50 stands for zero in the data rows.
Here are some numbered points:
array([47., 50., 40., 50., 52., 45., 46., 64., 43., 52., 57., 59., 38., 53., 53., 58.]) 0
array([56., 58., 58., 44., 51., 47., 64., 45., 48., 49., 52., 47., 50., 46., 54., 47.]) 1
array([60., 67., 64., 40., 41., 42., 79., 46., 58., 52., 48., 57., 53., 53., 15., 63.]) 2
array([39., 48., 48., 45., 59., 48., 37., 51., 41., 40., 54., 47., 47., 53., 54., 48.]) 3
array([46., 45., 52., 45., 49., 53., 58., 50., 52., 49., 51., 54., 47., 53., 47., 53.]) 4
array([67., 73., 81., 50., 41., 48., 99., 49., 59., 56., 53., 30., 73., 41., 29., 28.]) 5
array([61., 28., 16., 31., 35., 54., 54., 74., 45., 57., 35., 72., 34., 64., 46., 23.]) 6
array([61., 49., 41., 48., 47., 72., 52., 64., 53., 40., 64., 53., 63., 64., 48., 39.]) 7
array([21., 31., 47., 51., 70., 37., 16., 65., 44., 53., 54., 42., 37., 34., 55., 53.]) 8
array([67., 69., 44., 43., 28., 48., 68., 50., 46., 46., 38., 28., 65., 39., 40., 18.]) 9
array([64., 63., 43., 40., 33., 51., 65., 47., 57., 49., 46., 57., 56., 43., 47., 55.]) 10
array([39., 34., 48., 50., 63., 44., 32., 53., 45., 55., 36., 47., 47., 53., 40., 55.]) 11
array([58., 58., 44., 54., 52., 53., 42., 59., 46., 46., 63., 46., 58., 49., 61., 43.]) 12
array([40., 42., 40., 52., 44., 45., 28., 43., 56., 51., 38., 51., 50., 42., 48., 54.]) 13
array([72., 46., 48., 55., 42., 69., 70., 45., 56., 57., 43., 59., 55., 66., 58., 52.]) 14
array([50., 55., 43., 70., 41., 49., 35., 44., 56., 58., 47., 52., 53., 49., 53., 60.]) 15
array([47., 50., 51., 41., 54., 57., 48., 45., 48., 39., 57., 55., 52., 55., 57., 49.]) 16
array([42., 61., 30., 50., 44., 36., 53., 94., 33., 52., 66., 48., 22., 56., 30., 45.]) 17
array([56., 50., 59., 63., 55., 53., 40., 49., 59., 56., 55., 47., 71., 41., 54., 43.]) 18
array([65., 51., 50., 49., 53., 52., 59., 56., 49., 59., 44., 59., 52., 61., 41., 65.]) 19
array([71., 68., 55., 50., 52., 58., 52., 37., 55., 42., 64., 53., 56., 41., 72., 58.]) 20
array([56., 67., 54., 65., 46., 39., 28., 35., 53., 51., 36., 22., 63., 26., 51., 38.]) 21
array([35., 49., 62., 55., 56., 43., 53., 45., 49., 51., 56., 50., 46., 49., 49., 63.]) 22
array([60., 67., 65., 33., 41., 42., 84., 45., 60., 52., 45., 64., 51., 56.,  5., 71.]) 23
array([73., 67., 55., 55., 48., 65., 55., 36., 58., 47., 49., 51., 71., 54., 49., 68.]) 24
array([41., 61., 62., 42., 55., 26., 58., 55., 50., 52., 55., 55., 32., 45., 16., 67.]) 25
array([50., 54., 44., 52., 52., 44., 47., 61., 41., 51., 56., 51., 46., 53., 53., 47.]) 26
array([47., 55., 50., 59., 34., 58., 56., 39., 56., 45., 50., 47., 59., 55., 50., 41.]) 27
array([54., 52., 49., 61., 42., 49., 54., 49., 54., 59., 42., 48., 56., 51., 43., 50.]) 28
array([49., 57., 40., 65., 37., 48., 42., 63., 35., 47., 55., 20., 61., 44., 68.,  0.]) 29
array([57., 49., 48., 42., 51., 49., 52., 48., 51., 54., 42., 56., 54., 48., 51., 58.]) 30
array([51., 52., 46., 46., 45., 56., 49., 48., 52., 43., 53., 46., 56., 44., 60., 41.]) 31
array([58., 66., 67., 26., 39., 39., 97., 56., 57., 51., 55., 61., 52., 51., 11., 45.]) 32
array([53., 78., 57., 72., 38., 47., 44., 36., 53., 40., 62., 29., 56., 38., 57., 37.]) 33
array([43., 47., 49., 46., 57., 50., 40., 48., 43., 42., 52., 49., 49., 52., 56., 49.]) 34
array([70., 53., 51., 49., 59., 47., 56., 55., 47., 64., 40., 63., 50., 59., 44., 73.]) 35
array([15., 34., 49., 42., 55., 45., 36., 39., 44., 41., 37., 54., 38., 67., 32., 72.]) 36
array([52., 44., 52., 44., 65., 42., 46., 46., 40., 52., 55., 68., 46., 59., 65., 56.]) 37
array([50., 41., 42., 48., 54., 46., 49., 63., 45., 58., 48., 60., 41., 53., 53., 53.]) 38
array([56., 55., 51., 49., 50., 51., 50., 49., 52., 50., 48., 45., 57., 44., 52., 48.]) 39
array([13., 25., 28., 60., 60., 42., 15., 86., 38., 51., 65., 54., 37., 60., 48., 43.]) 40
array([53., 52., 52., 50., 49., 51., 53., 44., 50., 49., 48., 50., 49., 51., 52., 50.]) 41
array([52., 25., 44., 23., 66., 64., 48., 45., 44., 43., 42., 69., 40., 61., 62., 64.]) 42
array([64., 73., 42., 48., 47., 41., 51., 57., 41., 47., 55., 47., 55., 49., 53., 46.]) 43
array([61., 60., 29., 38., 42., 47., 41., 43., 38., 43., 33., 48., 39., 51., 59., 49.]) 44
array([51., 48., 55., 53., 54., 49., 48., 51., 53., 53., 55., 48., 51., 42., 54., 47.]) 45
array([51., 66., 46., 66., 44., 57., 47., 45., 50., 47., 53., 42., 47., 59., 49., 71.]) 46
array([66., 70., 15., 36., 31., 47., 43., 44., 33., 39., 32., 45., 34., 50., 64., 43.]) 47
array([42., 40., 42., 70., 59., 62., 18., 34., 47., 49., 37., 36., 47., 49., 77., 63.]) 48
array([57., 52., 47., 72., 26., 52., 58., 45., 64., 68., 28., 40., 61., 48., 33., 41.]) 49
array([47., 39., 57., 55., 52., 53., 54., 51., 51., 52., 53., 51., 57., 60., 47., 24.]) 50
array([50., 50., 46., 56., 57., 56., 43., 55., 39., 44., 57., 46., 47., 62., 59., 47.]) 51
array([70., 57., 64., 65., 62., 57., 50., 56., 48., 52., 60., 41., 81., 59., 49., 26.]) 52
array([68., 49., 20., 42., 33., 40., 33., 49., 47., 57., 26., 45., 36., 27., 61., 19.]) 53
array([30., 40., 59., 69., 53., 55., 39., 58., 60., 53., 58., 39., 63., 49., 38., 46.]) 54
array([51., 54., 45., 53., 38., 41., 46., 44., 54., 54., 40., 38., 47., 29., 56., 33.]) 55
array([61., 53., 48., 70., 29., 49., 64., 50., 61., 71., 28., 46., 60., 50., 32., 46.]) 56
array([58., 51., 50., 60., 39., 50., 57., 48., 57., 61., 38., 46., 56., 51., 42., 44.]) 57
array([38., 43., 44., 37., 41., 46., 74., 71., 48., 52., 54., 63., 40., 64., 24., 49.]) 58
array([39., 27., 42., 44., 66., 59., 35., 61., 40., 47., 55., 58., 46., 64., 63., 49.]) 59
array([57., 63., 51., 77., 28., 59., 56., 44., 63., 53., 54., 29., 58., 34., 62., 29.]) 60
array([54., 55., 55., 53., 48., 57., 54., 38., 58., 48., 50., 49., 58., 48., 54., 59.]) 61
array([44., 57., 64., 59., 57., 52., 40., 31., 54., 44., 52., 34., 57., 39., 64., 54.]) 62
array([41., 41., 54., 58., 46., 65., 47., 39., 59., 45., 52., 48., 54., 53., 57., 51.]) 63
array([49., 51., 61., 43., 59., 37., 62., 59., 53., 59., 57., 62., 42., 49., 32., 67.]) 64
array([49., 49., 56., 45., 55., 44., 57., 56., 50., 54., 54., 57., 45., 51., 40., 59.]) 65
array([50., 54., 46., 50., 42., 54., 55., 55., 48., 44., 54., 40., 52., 49., 54., 31.]) 66
array([39., 51., 61., 51., 57., 41., 49., 44., 49., 50., 51., 47., 47., 45., 48., 62.]) 67
array([53., 53., 47., 48., 45., 43., 60., 63., 51., 58., 45., 49., 50., 51., 30., 50.]) 68
array([49., 52., 49., 54., 43., 53., 53., 46., 51., 49., 49., 48., 52., 52., 50., 46.]) 69
array([54., 64., 64., 70., 41., 43., 63., 52., 74., 69., 53., 38., 51., 20., 49., 55.]) 70
array([64., 65., 53., 57., 41., 38., 71., 57., 44., 59., 49., 45., 43., 53., 38., 35.]) 71
array([48., 53., 47., 51., 58., 41., 37., 53., 45., 53., 45., 57., 51., 53., 44., 70.]) 72
array([51., 41., 80., 42., 99., 19., 38., 57., 33., 65., 64., 74., 48., 51., 55., 72.]) 73
array([27., 33., 41., 58., 64., 53., 34., 72., 29., 44., 57., 37., 54., 66., 63., 31.]) 74
array([41., 35., 60., 51., 65., 53., 52., 53., 57., 59., 57., 61., 50., 49., 59., 75.]) 75
array([33., 35., 56., 66., 44., 75., 48., 35., 63., 42., 57., 46., 56., 58., 63., 48.]) 76
array([52., 62., 65., 37., 43., 42., 82., 53., 54., 49., 56., 53., 52., 54., 20., 50.]) 77
array([52., 44., 58., 49., 48., 56., 56., 41., 55., 48., 48., 49., 58., 52., 50., 35.]) 78
array([64., 48., 59., 34., 51., 74., 60., 32., 70., 37., 62., 63., 61., 47., 56., 62.]) 79
array([46., 52., 46., 55., 46., 47., 45., 58., 42., 48., 52., 36., 54., 48., 54., 23.]) 80
array([51., 43., 49., 53., 67., 47., 36., 63., 53., 59., 63., 71., 53., 49., 54., 74.]) 81
array([68., 62., 49., 42., 49., 51., 65., 54., 47., 53., 43., 48., 49., 51., 40., 65.]) 82
array([ 7.,  5., 52., 24., 55., 69., 56., 56., 54., 35., 40., 55., 52., 79., 13., 41.]) 83
array([58., 54., 50., 48., 50., 50., 56., 51., 49., 52., 46., 50., 49., 50., 46., 58.]) 84
array([50., 51., 49., 53., 46., 52., 50., 47., 51., 49., 50., 50., 52., 52., 50., 49.]) 85
array([20.,  8., 38., 53., 79., 49.,  9., 55., 20., 42., 60., 51.,  4., 58., 97., 19.]) 86
array([49., 52., 59., 75., 35., 51., 57., 50., 72., 67., 48., 42., 61., 36., 37., 47.]) 87
array([49., 51., 49., 55., 45., 53., 51., 46., 52., 49., 49., 48., 53., 53., 50., 46.]) 88
array([55., 62., 58., 63., 47., 44., 55., 52., 59., 60., 56., 42., 50., 32., 52., 56.]) 89
array([42., 55., 63., 57., 55., 52., 46., 35., 54., 44., 54., 35., 57., 40., 62., 54.]) 90
array([40., 27., 29., 40., 51., 62., 43., 57., 38., 42., 50., 62., 25., 65., 71., 46.]) 91
array([54., 66., 46., 67., 20., 30., 43., 26., 62., 59., 29., 25., 46.,  4., 69., 17.]) 92
array([48., 46., 58., 38., 60., 65., 65., 52., 44., 36., 69., 51., 57., 58., 70., 42.]) 93
array([48., 49., 44., 53., 44., 62., 43., 48., 55., 43., 55., 52., 55., 55., 53., 54.]) 94
array([40., 41., 53., 52., 48., 58., 50., 48., 58., 48., 52., 55., 58., 57., 41., 52.]) 95
array([57., 56., 46., 52., 53., 54., 42., 56., 47., 44., 63., 47., 59., 48., 63., 44.]) 96
array([60., 54., 47., 43., 51., 43., 52., 48., 50., 54., 40., 54., 42., 44., 47., 63.]) 97
array([34., 27., 53., 43., 75., 62., 42., 64., 39., 44., 58., 49., 59., 66., 56., 49.]) 98
array([57., 62., 59., 54., 45., 35., 52., 36., 58., 62., 38., 43., 52., 25., 57., 54.]) 99
array([46., 50., 45., 50., 46., 57., 40., 39., 52., 43., 44., 45., 56., 48., 58., 53.]) 100
array([58., 49., 60., 51., 57., 49., 50., 45., 56., 55., 46., 46., 58., 41., 53., 47.]) 101
array([31., 19., 76., 68., 49., 76., 66., 47., 55., 38., 72., 51., 82., 89., 40.,  0.]) 102
array([43., 35., 57., 41., 45., 73., 64., 39., 61., 38., 52., 43., 63., 47., 59., 32.]) 103
array([24., 33., 52., 41., 45., 49., 50., 49., 58., 46., 50., 52., 40., 46., 36., 41.]) 104
array([51., 48., 37., 45., 57., 43., 33., 54., 36., 49., 45., 52., 46., 50., 64., 47.]) 105
array([69., 60., 35., 78., 60., 46., 24., 71., 39., 66., 62., 56., 55., 58., 66., 59.]) 106
array([55., 73., 69., 51., 34., 39., 52., 19., 79., 51., 40., 50., 66., 29., 15., 76.]) 107
array([49., 52., 58., 52., 49., 57., 58., 46., 54., 46., 56., 49., 57., 52., 52., 51.]) 108
array([51., 56., 55., 68., 38., 60., 55., 43., 61., 51., 52., 34., 57., 41., 55., 36.]) 109
array([86., 73., 84., 82., 58., 38., 57., 15., 59., 73., 46., 48., 66., 36., 72., 52.]) 110
array([74., 67., 45., 26., 46., 45., 88., 74., 46., 49., 82., 72., 26., 37., 69., 49.]) 111
array([49., 48., 41., 42., 56., 41., 41., 57., 40., 50., 44., 54., 42., 55., 44., 54.]) 112
array([46., 41., 51., 36., 43., 63., 73., 49., 60., 46., 51., 61., 44., 56., 45., 57.]) 113
array([58., 46., 50., 55., 63., 32., 41., 50., 38., 67., 31., 54., 40., 51., 51., 58.]) 114
array([36., 50., 44., 49., 53., 38., 54., 73., 32., 48., 67., 52., 39., 58., 55., 34.]) 115
array([56., 51., 49., 49., 50., 51., 45., 41., 54., 50., 46., 57., 46., 49., 49., 61.]) 116
array([66., 57., 77., 58., 42., 56., 73., 19., 78., 60., 47., 49., 55., 23., 61., 66.]) 117
array([46., 57., 44., 57., 56., 36., 27., 52., 47., 57., 41., 54., 52., 47., 43., 75.]) 118
array([52., 60., 48., 66., 46., 52., 24., 41., 54., 49., 47., 32., 67., 38., 55., 46.]) 119
array([42., 45., 40., 52., 48., 62., 35., 45., 51., 39., 56., 48., 49., 51., 67., 51.]) 120
array([14., 10., 54., 27., 58., 63., 48., 48., 54., 36., 36., 56., 50., 77., 20., 49.]) 121
array([66., 60., 51., 48., 52., 56., 51., 43., 52., 45., 58., 54., 53., 46., 67., 54.]) 122
array([47., 47., 56., 55., 51., 49., 55., 59., 55., 55., 58., 51., 49., 51., 39., 47.]) 123
array([57., 54., 49., 50., 48., 51., 53., 50., 52., 53., 54., 55., 48., 47., 56., 54.]) 124
array([48., 50., 58., 44., 60., 39., 56., 58., 48., 55., 57., 60., 41., 51., 39., 64.]) 125
array([37., 47., 61., 42., 54., 42., 48., 35., 50., 44., 44., 52., 54., 50., 38., 52.]) 126
array([50., 53., 51., 58., 44., 54., 52., 48., 55., 50., 51., 43., 53., 46., 53., 44.]) 127
array([73., 63., 49., 57., 37., 56., 68., 61., 53., 54., 63., 30., 66., 30., 70.,  1.]) 128
array([27., 33., 61., 65., 38., 86., 48., 18., 73., 34., 49., 35., 67., 55., 60., 47.]) 129
array([55., 45., 65., 54., 49., 58., 59., 34., 63., 53., 51., 56., 55., 49., 51., 54.]) 130
array([55., 50., 52., 44., 48., 61., 53., 42., 61., 42., 58., 56., 56., 49., 51., 55.]) 131
array([40., 37., 50., 63., 60., 57., 36., 53., 35., 45., 63., 44., 47., 64., 72., 21.]) 132
array([31., 36., 75., 50., 45., 50., 77., 35., 70., 64., 35., 60., 49., 57.,  9., 83.]) 133
array([54., 50., 49., 58., 42., 50., 55., 51., 57., 59., 41., 49., 54., 50., 43., 49.]) 134
array([40., 54., 47., 54., 63., 32., 42., 78., 35., 55., 62., 41., 48., 47., 47., 45.]) 135
array([70., 72., 48., 58., 35., 35., 73., 59., 41., 61., 44., 40., 37., 49., 42., 33.]) 136
array([67., 46., 44., 50., 62., 50., 47., 60., 42., 58., 54., 57., 43., 50., 68., 47.]) 137
array([46., 48., 45., 52., 44., 47., 41., 45., 55., 53., 42., 50., 49., 43., 48., 51.]) 138
array([58., 59., 54., 57., 42., 63., 57., 38., 61., 46., 58., 50., 64., 47., 65., 55.]) 139
array([50., 53., 55., 46., 49., 49., 59., 50., 51., 49., 52., 52., 50., 51., 42., 51.]) 140
array([56., 63., 48., 69., 46., 50., 24., 41., 52., 51., 46., 36., 64., 41., 56., 46.]) 141
array([42., 35., 65., 59., 53., 58., 65., 57., 48., 48., 61., 47., 63., 76., 35.,  8.]) 142
array([42., 42., 42., 45., 54., 65., 37., 54., 44., 33., 58., 41., 60., 56., 64., 31.]) 143
array([45., 50., 49., 54., 58., 45., 40., 59., 46., 50., 58., 46., 47., 47., 51., 48.]) 144
array([59., 60., 64., 51., 44., 50., 73., 49., 56., 53., 52., 45., 61., 47., 40., 42.]) 145
array([47., 39., 45., 35., 53., 57., 48., 46., 49., 43., 49., 60., 47., 55., 53., 54.]) 146
array([49., 52., 49., 53., 50., 49., 44., 47., 48., 48., 48., 45., 54., 49., 53., 49.]) 147
array([52., 50., 40., 54., 36., 54., 49., 43., 58., 50., 43., 48., 50., 41., 61., 46.]) 148
array([69., 52., 33., 44., 44., 54., 45., 45., 49., 50., 49., 65., 30., 46., 73., 56.]) 149
array([54., 43., 38., 49., 44., 57., 39., 45., 53., 49., 47., 57., 46., 47., 65., 46.]) 150
array([53., 49., 48., 60., 41., 50., 55., 51., 53., 59., 43., 47., 53., 52., 46., 43.]) 151
array([93., 73., 53., 55., 38., 35., 76., 41., 66., 77., 46., 62., 50., 13., 75., 55.]) 152
array([43., 43., 49., 52., 56., 48., 48., 58., 44., 52., 54., 52., 47., 56., 49., 45.]) 153
array([54., 52., 53., 57., 58., 44., 43., 51., 43., 53., 57., 47., 49., 48., 64., 42.]) 154
array([46., 18.,  0., 28., 23., 70., 54., 80., 54., 47., 41., 55., 32., 37., 79., 10.]) 155
array([42., 45., 41., 50., 55., 45., 44., 69., 40., 50., 58., 49., 43., 54., 51., 44.]) 156
array([54., 55., 55., 52., 45., 58., 56., 41., 58., 47., 53., 49., 58., 47., 56., 53.]) 157
array([48., 61., 74., 35., 61., 29., 98., 81., 29., 55., 67., 57., 44., 81.,  0., 48.]) 158
array([43., 44., 53., 42., 51., 58., 47., 41., 57., 40., 50., 57., 51., 56., 39., 63.]) 159
array([57., 53., 54., 43., 50., 53., 61., 47., 48., 47., 51., 49., 52., 52., 51., 44.]) 160
array([41., 56., 37., 56., 66., 23.,  6., 59., 40., 60., 34., 62., 46., 54., 33., 97.]) 161
array([46., 51., 47., 52., 55., 41., 35., 52., 48., 55., 44., 53., 49., 48., 44., 66.]) 162
array([61., 55., 45., 44., 50., 40., 54., 59., 46., 58., 38., 50., 46., 43., 41., 52.]) 163
array([86., 77., 58., 50., 59., 67., 46., 26., 58., 37., 72., 55., 62., 34., 95., 69.]) 164
array([75., 64., 52., 51., 49., 52., 64., 50., 55., 57., 66., 69., 44., 45., 69., 65.]) 165
array([34., 46., 51., 62., 51., 42., 30., 53., 52., 54., 39., 28., 48., 39., 33., 46.]) 166
array([60., 63., 58., 35., 42., 45., 80., 51., 56., 50., 46., 59., 50., 58., 13., 61.]) 167
array([50., 56., 60., 45., 54., 43., 73., 66., 41., 52., 59., 51., 48., 65., 24., 47.]) 168
array([45., 43., 50., 62., 59., 52., 22., 42., 51., 50., 47., 46., 59., 45., 65., 51.]) 169
array([48., 39., 36., 39., 56., 50., 37., 44., 39., 46., 41., 59., 36., 53., 69., 54.]) 170
array([39., 39., 51., 45., 52., 53., 49., 51., 51., 47., 47., 50., 51., 55., 41., 47.]) 171
array([64., 63., 65., 49., 49., 43., 72., 42., 49., 55., 54., 54., 51., 51., 45., 51.]) 172
array([28., 30., 59., 65., 44., 79., 49., 30., 67., 41., 57., 47., 56., 59., 66., 50.]) 173
array([43., 32., 43., 44., 63., 59., 37., 59., 43., 45., 54., 56., 51., 61., 59., 49.]) 174
array([42., 44., 47., 33., 62., 45., 52., 78., 41., 45., 52., 44., 45., 54., 28., 44.]) 175
array([47., 47., 44., 55., 46., 61., 46., 50., 54., 45., 56., 54., 54., 57., 53., 54.]) 176
New points follow, each followed by the numbers of its two nearest points above by angle, nearest first.
array([31., 56., 71., 54., 56., 43., 47., 35., 55., 44., 55., 42., 51., 41., 43., 69.]) 67 22
array([51., 45., 54., 46., 60., 44., 50., 45., 45., 53., 53., 65., 50., 58., 58., 57.]) 37 73
array([30., 25., 48., 57., 46., 66., 41., 49., 66., 51., 50., 62., 58., 62., 41., 57.]) 95 121
array([24., 33., 33., 61., 57., 45., 22., 77., 41., 51., 60., 54., 42., 59., 48., 45.]) 40 156
array([56., 53., 56., 43., 61., 53., 49., 48., 47., 43., 58., 54., 55., 54., 54., 54.]) 16 93
array([53., 55., 31., 40., 48., 50., 63., 76., 36., 48., 66., 65., 31., 61., 61., 61.]) 0 111
array([58., 55., 49., 51., 45., 50., 59., 51., 54., 56., 49., 49., 46., 43., 54., 53.]) 152 124
array([51., 53., 34., 27., 27., 67., 79., 53., 48., 36., 45., 58., 47., 70., 32., 56.]) 113 58
array([60., 61., 72., 56., 62., 42., 59., 36., 49., 55., 50., 40., 51., 38., 59., 55.]) 110 101
array([64., 56., 48., 35., 55., 37., 52., 44., 50., 59., 34., 59., 33., 36., 47., 75.]) 97 30
array([43., 56., 60., 47., 43., 27., 64., 43., 57., 60., 43., 55., 27., 36., 33., 64.]) 25 64
array([49., 52., 50., 48., 50., 51., 51., 52., 49., 47., 52., 47., 52., 49., 52., 46.]) 66 31
array([69., 74., 99., 68., 82., 32., 68., 24., 44., 61., 57., 21., 54., 26., 69., 58.]) 110 101
array([47., 43., 34., 60., 27., 63., 39., 32., 67., 49., 33., 42., 55., 36., 75., 40.]) 148 100
array([63., 63., 51., 50., 42., 57., 59., 43., 54., 46., 51., 52., 58., 55., 46., 64.]) 24 61
array([66., 64., 84., 60., 66., 40., 65., 30., 49., 60., 50., 37., 50., 35., 62., 57.]) 110 101
array([49., 51., 48., 53., 53., 49., 45., 56., 55., 53., 56., 60., 48., 49., 47., 62.]) 81 72
array([46., 31., 57., 49., 58., 61., 68., 55., 47., 54., 50., 49., 36., 60., 56., 45.]) 4 113
array([51., 48., 48., 46., 54., 51., 42., 39., 52., 47., 48., 62., 40., 54., 48., 71.]) 116 159
array([63., 55., 42., 48., 55., 52., 50., 64., 40., 51., 50., 56., 52., 66., 44., 53.]) 19 35
array([43., 43., 45., 48., 44., 48., 45., 53., 56., 51., 47., 48., 51., 44., 45., 39.]) 104 138
array([38., 53., 67., 44., 52., 43., 55., 34., 47., 42., 52., 51., 54., 55., 41., 45.]) 126 140
array([22., 37., 41., 66., 58., 54., 22., 72., 40., 45., 66., 26., 56., 48., 68., 19.]) 74 132
array([46., 54., 45., 37., 83., 45., 36., 95., 39., 47., 93., 84., 53., 64., 51., 94.]) 81 0
array([54., 46., 58., 44., 67., 40., 52., 41., 39., 53., 57., 73., 49., 63., 67., 59.]) 37 73
array([42., 50., 58., 52., 55., 45., 53., 48., 50., 51., 53., 50., 48., 50., 48., 58.]) 22 67
array([53., 53., 49., 45., 53., 42., 49., 56., 48., 53., 50., 52., 50., 45., 45., 53.]) 163 125
array([39., 35., 54., 50., 64., 37., 37., 53., 44., 59., 34., 44., 45., 52., 30., 51.]) 11 166
array([54., 40., 36., 30., 58., 50., 37., 42., 37., 43., 35., 58., 39., 55., 64., 50.]) 170 42
array([58., 59., 59., 57., 47., 33., 54., 37., 56., 65., 36., 42., 50., 24., 57., 52.]) 99 92
array([58., 52., 51., 41., 49., 51., 63., 51., 46., 48., 51., 52., 50., 54., 49., 41.]) 160 1
array([53., 68., 57., 62., 48., 38., 32., 38., 49., 49., 35., 14., 62., 24., 48., 31.]) 21 119
array([58., 53., 45., 39., 54., 39., 47., 46., 46., 54., 37., 55., 38., 41., 51., 63.]) 97 114
array([57., 65., 59., 62., 49., 44., 32., 33., 54., 47., 37., 20., 67., 29., 47., 39.]) 21 119
array([64., 50., 45., 48., 37., 68., 78., 67., 56., 50., 62., 55., 56., 60., 48., 36.]) 7 14
array([41., 27., 26., 36., 58., 35., 29., 58., 34., 57., 23., 65., 26., 62., 41., 57.]) 112 11
array([29., 48., 68., 50., 54., 36., 40., 27., 65., 51., 49., 54., 39., 32., 42., 78.]) 67 22
array([60., 53., 49., 42., 52., 52., 46., 43., 45., 46., 40., 42., 56., 46., 54., 45.]) 39 44
array([54., 63., 54., 60., 47., 43., 36., 41., 51., 49., 39., 24., 61., 33., 48., 39.]) 21 119
array([50., 48., 43., 53., 38., 55., 48., 41., 58., 50., 42., 49., 51., 43., 59., 45.]) 148 150
array([48., 41., 23., 48., 62., 39.,  7., 54., 24., 48., 37., 49., 47., 48., 84., 40.]) 105 170
array([37., 38., 54., 48., 60., 47., 52., 61., 42., 50., 56., 52., 46., 59., 46., 41.]) 153 98
array([41., 37., 70., 57., 53., 46., 64., 42., 67., 66., 46., 56., 58., 44., 40., 55.]) 133 130
array([46., 40., 46., 42., 52., 57., 35., 43., 56., 43., 50., 62., 61., 52., 51., 49.]) 146 94
array([37., 35., 43., 61., 51., 48., 29., 49., 53., 57., 43., 51., 43., 48., 53., 55.]) 13 8
array([50., 49., 41., 52., 36., 56., 48., 42., 59., 50., 42., 49., 52., 42., 59., 48.]) 148 150
array([42., 53., 47., 58., 69., 35., 20., 74., 37., 51., 68., 45., 45., 45., 50., 49.]) 144 135
array([73., 69., 43., 49., 33., 51., 63., 48., 54., 50., 51., 57., 52., 49., 52., 50.]) 10 124
array([52., 48., 32., 59., 21., 63., 45., 30., 69., 52., 32., 49., 53., 35., 70., 50.]) 148 150
array([58., 38., 54., 32., 56., 47., 53., 35., 57., 57., 30., 64., 44., 42., 47., 68.]) 30 97
array([30., 41., 45., 66., 54., 52., 31., 65., 46., 46., 62., 35., 55., 48., 60., 33.]) 74 132
array([53., 54., 49., 50., 46., 43., 62., 62., 48., 57., 49., 50., 46., 51., 35., 50.]) 68 168
array([37., 49., 40., 51., 47., 60., 34., 50., 45., 35., 46., 37., 60., 59., 49., 42.]) 143 147
array([62., 63., 29., 42., 36., 47., 48., 48., 40., 44., 40., 48., 39., 50., 58., 43.]) 47 44
array([49., 48., 49., 44., 53., 49., 59., 60., 44., 50., 54., 51., 43., 52., 52., 46.]) 115 111
array([59., 51., 43., 46., 48., 52., 50., 49., 50., 51., 49., 57., 42., 49., 57., 53.]) 149 124
array([36., 43., 68., 50., 61., 46., 63., 40., 48., 51., 60., 67., 30., 62., 53., 73.]) 22 75
array([68., 70., 28., 47., 13., 56., 62., 43., 51., 42., 27., 22., 53., 30., 51., 17.]) 9 55
array([54., 54., 41., 47., 44., 49., 49., 49., 46., 48., 45., 49., 45., 50., 53., 47.]) 47 44
array([50., 50., 64., 44., 70., 35., 52., 54., 42., 58., 54., 58., 51., 48., 47., 62.]) 73 125
array([38., 33., 36., 39., 43., 37., 59., 64., 46., 62., 34., 62., 29., 57., 29., 48.]) 58 6
array([53., 47., 48., 36., 73., 32., 40., 66., 30., 52., 50., 66., 46., 70., 27., 60.]) 112 125
array([67., 63., 43., 49., 39., 53., 61., 53., 53., 52., 51., 53., 51., 46., 53., 51.]) 10 124
array([52., 52., 46., 44., 46., 43., 54., 49., 47., 53., 44., 54., 48., 48., 49., 49.]) 163 97
array([47., 47., 49., 45., 51., 58., 53., 47., 49., 43., 49., 55., 52., 62., 46., 59.]) 159 146
array([64., 53., 40., 47., 42., 40., 46., 51., 45., 56., 42., 53., 46., 42., 54., 32.]) 53 55
array([48., 35., 39., 42., 43., 59., 43., 46., 61., 49., 40., 61., 57., 47., 53., 48.]) 150 146
array([53., 48., 45., 39., 50., 47., 53., 55., 49., 51., 44., 50., 46., 47., 42., 50.]) 163 68
array([47., 48., 49., 37., 52., 51., 47., 53., 55., 42., 60., 62., 48., 51., 36., 63.]) 159 65
array([49., 57., 47., 44., 58., 49., 53., 64., 46., 49., 58., 47., 40., 41., 58., 71.]) 0 111
array([48., 52., 58., 52., 49., 54., 54., 47., 55., 46., 57., 46., 58., 51., 46., 43.]) 108 102
array([86., 83., 99., 62., 75., 31., 68., 17., 49., 63., 47., 31., 56., 23., 70., 68.]) 110 99
array([52., 48., 49., 43., 43., 59., 61., 46., 55., 45., 48., 47., 51., 47., 52., 43.]) 103 160
array([42., 42., 52., 52., 56., 49., 51., 58., 45., 51., 55., 52., 46., 58., 48., 46.]) 153 156
array([52., 42., 51., 47., 52., 55., 63., 56., 50., 53., 55., 57., 49., 54., 57., 44.]) 93 111
array([36., 50., 51., 65., 84., 33., 10., 87., 32., 52., 81., 41., 44., 44., 50., 53.]) 144 135
array([59., 51., 52., 45., 52., 60., 44., 41., 48., 39., 57., 54., 63., 57., 61., 39.]) 16 143
array([55., 59., 46., 53., 43., 45., 44., 47., 55., 53., 40., 42., 57., 38., 46., 51.]) 21 99
array([45., 51., 48., 57., 57., 49., 30., 36., 45., 47., 47., 39., 40., 38., 78., 59.]) 48 169
array([39., 48., 65., 45., 52., 45., 57., 35., 49., 45., 48., 50., 53., 55., 39., 44.]) 126 140
array([52., 50., 42., 54., 36., 56., 47., 40., 60., 49., 43., 48., 53., 41., 60., 49.]) 148 100
array([61., 61., 77., 60., 66., 40., 57., 34., 49., 58., 50., 38., 52., 35., 60., 57.]) 110 101
array([49., 50., 47., 46., 49., 49., 52., 52., 49., 50., 46., 50., 46., 50., 49., 55.]) 97 112
array([43., 47., 47., 54., 53., 50., 41., 55., 47., 49., 54., 51., 47., 55., 46., 54.]) 40 153
array([38., 36., 39., 47., 46., 55., 31., 45., 54., 45., 39., 43., 49., 39., 58., 38.]) 13 138
